One turning vector, and how many steps it has turned
The counts run from 0 to 215.
[118 115 140  74 171 101 119 178 100 110 187 146 154 153 116  98 138 155
 180 166 129 141 100 155 130 153 137 113 164  97 138 148 123 125 181 140
 157 126 113 129 101  96 126 117]
172
[132 116 147 122 190 146 106 154  99 108 153 125 147 178 141 100 134 158
 138 151 144 114  73 154 116 161 159 115 162  80 138 154 133  91 135 118
 149 104 133 156  93  94 117 116]
179
[133 116 148  99 147  93 122 148 154  91 160 177 167 153 156 110 129 182
 154 144 133  99  51 152 130 155 124  92 156 112 131 115 129 121 152 155
 150 103 110 133 141 125 106 103]
147
[127 130 104  97 169 111 115 164 103 139 183 103 179 154 138  89 115 140
 157 133 151 108  63 164 129 140 141 133 171  91 116 132 141 103 122 141
 143 100  96 142  94 109 143 136]
23
[127 121 152 102 145 112 102 176 106 107 189 169 150 141 140  95 165 143
 128 148 128 130 103 125 135 171 132 101 164  86 123 119 149 134 133 149
 147  88  87 134 125  86 110  90]
64
[114 176 150 132 178 104 155 147 115 160 180 162 171 148 145  91 128 166
 135 123 139 113 101 164 136 164 129  85  85 114 153 102 109 136 147 164
 157 108 136 146  80 105 114 117]
77
[105 164 121  95 182  83 124 158 100 134 154 157 179 142 163 103 108 178
 159 149 139 120  71 164 131 142 128 127 148 125 122 132 141 101 159 160
 144 134 116 131 108 137 133 148]
19
[131 164 166  95 142  96 124 135 137 114 201 160 166 137 148 103 126 200
 145 150 125 117 100 154 128 150 130  78 131 104 150 113 124 102 128 131
 143 124  93 132 150 127 101 103]
144
[130 120 126  91 160 104 119 170 132 134 185 129 170 147 129  83 113 163
 153 169 128 107 104 162 153 142 150 101 161 130 128 147 125 134 130 142
 163 111  89 161 125  66 139 112]
169
[107 134 138  91 175 103 104 189  86 119 156 147 162 154 125  88 142 168
 168 167 126 137 116 147 135 147 133 110 167 109 131 145 131 126 192 146
 154 134 115 133 106 107 127 113]
173
[112 150 139 146 166 128 123 161  90 141 160 164 165 145 158  73 138 161
 116 175 143  93  85 148 114 166 141 133 125 100 146 116 140 143 106 135
 146  93 115 151 112 105  84 117]
70
[114 113 158 103 150 104 108 173  95 102 192 174 145 137 137 105 168 150
 140 150 124 135  98 133 118 174 130 116 154  77 139 114 136 137 153 144
 143  94  98 125 116 101  99  99]
65
[ 84 154 136  96 140  94 138 158  86 131 189 153 147 165 133  87 131 174
 138 138 103 154 118 136 145 156 168 103 117 110 144 132 123 133 161 158
 137 116  95 137  92  97  95 115]
85
[102 154 155 125 141  90 144 140  82 136 181 168 152 162 161 119 108 147
 127 123 111 115  87 138 149 156 133 116 129 111 127 108 144 121 185 177
 141  72 121 133  89 120 114 111]
214
[124 139 152  88 172 116 120 136 139 119 187 137 140 142 164 104 136 182
 138 162 133 107  59 147 119 140 152 101 147 112 154 146 122  91 111 141
 150 119  82 141 124 102 138 121]
14
[ 89 123 138 117 180 117 121 160 120 121 131 118 137 201 152  67 142 158
 152 161 115 116  78 133 138 172 137 125 156 100 128 148 126 144 145 147
 128 121 110 153  96 107  90  92]
91
[102 143 129  99 171 121 121 181  70 119 152 155 159 151 130  92 134 193
 140 159 144 126  98 146 117 139 161 112 147 112 122 148 122 103 170 146
 159 115 140 154 119  97 104 117]
175
[135 146 138 117 169 116 140 152 130 148 148 133 176 163 141  77 131 162
 114 141 137 104  95 177  99 125 178 115 122  85 141 130 136  87 131 170
 135  92  98 162  97 111 110 114]
159
[138 123 149 130 185 113 107 139 139 133 186 124 151 151 143 123 114 161
 156 120 139 110  73 160 157 157 147  92 142 103 119 104 123 110 151 123
 164  84 145 171  91  86 140 141]
187
[114 124 156 119 156 106 106 177  84 114 178 181 157 140 146  93 166 150
 147 165 119 140 104 141 120 168 118 130 146  80 143 110 143 143 169 143
 143 101 106 125 113 120  97 107]
66
[121 172 134  90 160 125 110 174  77 125 172 140 159 148 126  99 134 158
 125 147 174 128 114 124 119 153 146  86 159  79 113 120 156  82 136 144
 128  98 141 137 110  94 110 124]
45
[ 94 129 135  83 174 108 115 130  96 141 190  97 142 153 123 102 122 144
 171 129 140 118 106 146 133 174 127 128 164  72 120 110 109 120 114 121
 132 108  83 154 114 126  96 103]
113
[ 90 144 144 130 195 127 111 144 137 142 138 135 128 165 167 105 140 167
 161 132 137 101  47 144 159 138 119 101 139 108 147 108 118 122 166 166
 142 119 121 169  83  99 142 113]
99
[ 90 170 132 112 195 136 117 156 111 139 160 127 143 155 144  87 154 190
 154 123 151 112  92 128 140 178 114  93 133 103 127 133 108 123 114 133
 148 148 113 154 109 108 118  84]
95
[102 150 152 110 190 112  99 151  95 147 174 129 128 150 153  83 135 162
 130 184 137 121 120 126 112 192 136 123 152  94 115 121 149 119 114 117
 123  93 111 148 124 112  90 112]
200
[113 164 131 110 183 112 127 151  91 167 164 112 175 156 127  93 119 180
 147 133 143 113 130 158 119 124 139 120 127  91 101 127 130  88 172 151
 143 106 106 165 111 131 124  84]
28
[115 184 134 109 143  96 115 160  95 155 163 110 179 166 130  83 124 155
 144 123 137 106 129 144 136 142 127  94 150  78 121  85 136  99 145 165
 130 104 114 126 118 149  95 108]
134
[115 156 137  83 181  84 129 146 109 117 162 164 169 142 163 116 117 177
 154 138 136 132  64 158 120 156 128 118 145 117 135 141 128  93 165 162
 145 128 115 119 103 138 135 141]
18
[122 135 138  97 136 101 114 147 105 121 154 120 164 183 142 104 113 119
 149 112 140 100  79 145 143 164 128  96 191  78 127  98 144  98 129 174
 131  83 114 116  96 127 100 123]
131
[ 85 112 125 133 165 118 117 158 110 122 153 122 141 189 151  75 130 170
 161 158 106 119  68 148 143 167 135 140 153 100 133 141 117 156 148 125
 135 113 108 154 101 109  86 103]
90
[103 143 120 118 168 131 108 175  65 121 164 141 163 149 139  87 128 193
 138 176 149 115  93 150 120 137 155 119 148 107 133 147 120 110 152 123
 156 114 137 156 125  91 107 126]
176
[ 86 147 132 114 165  96 112 130  93 127 142 146 153 159 161 125 103 160
 156 102 107 127  76 147 162 151 144 135 162 104 107 114 132 110 174 153
 143  97  91 160  92 128 122 115]
107
[112 146 108  93 172  94 126 163 103 136 156 139 180 147 150 100 106 171
 130 119 157  97  63 156 125 143 156 117 153 122 101 138 140  94 125 165
 147  98 110 151 115 109 131 131]
21
[111 154 144 113 178 110 111 151 146 146 153 126 146 156 172  81 131 202
 131 179 122  90  79 147 126 120 140 101 142 126 143 128 126 104 140 161
 137 116  92 158 140 114 130 109]
12
[123 141 148 154 164 136 118 162 105 135 157 147 167 159 166  75 141 151
 112 156 147  87  82 147 120 172 128 122 137 100 144 125 146 136  99 136
 154  93 103 154 107  98  98 100]
71
[ 88 151 145 105 195 128 129 139 138 137 139 137 120 161 162 110 134 160
 147 140 138 107  57 141 154 135 137  94 136 109 152 114 119 108 160 170
 128 107 125 164  75  90 136 130]
100
[124 128 132  91 165  96 138 159 135 141 189 141 164 140 124  85 101 176
 156 170 132 105 102 170 147 141 158  99 135 134 131 140 112 127 136 141
 162 107 109 163 125  78 117 134]
168
[122 141 142 133 128 122 106 139 106 145 197 107 176 160 137  88 124 172
 156 132 129  82  94 158 135 121 130 109 133  75 135  81 113 116 145 127
 140  85 109 149 136 140  89 101]
137
[138 124 151 122 183 104 104 148 139 138 186 119 143 157 142 106 112 141
 166 148 116 119  85 159 165 151 145  96 143 100 119  99 132 116 164 128
 150  83 131 163  80  89 145 149]
188
[131 171 134 112 158 134 100 170  64 131 192 140 168 139 129 103 131 163
 142 141 167 129 107 140 117 149 137 104 155  69 119 105 151  87 132 118
 136 102 129 139 110 105 115 128]
46
[104 125 126 101 148  77 125 149 124 137 159 119 162 186 138  81 122 170
 142 126 111 109  71 154 127 145 166 112 142  98 129 114 113 123 151 167
 132  94 122 133 107 136  73 147]
2
[137 164 141 149 195 111  98 152 116 152 170 127 175 146 147 109 111 183
 151 123 147 103  98 158 159 156 130  93 130 116 102 111 131 106 137 114
 169 113 138 172 102  99 141 123]
185
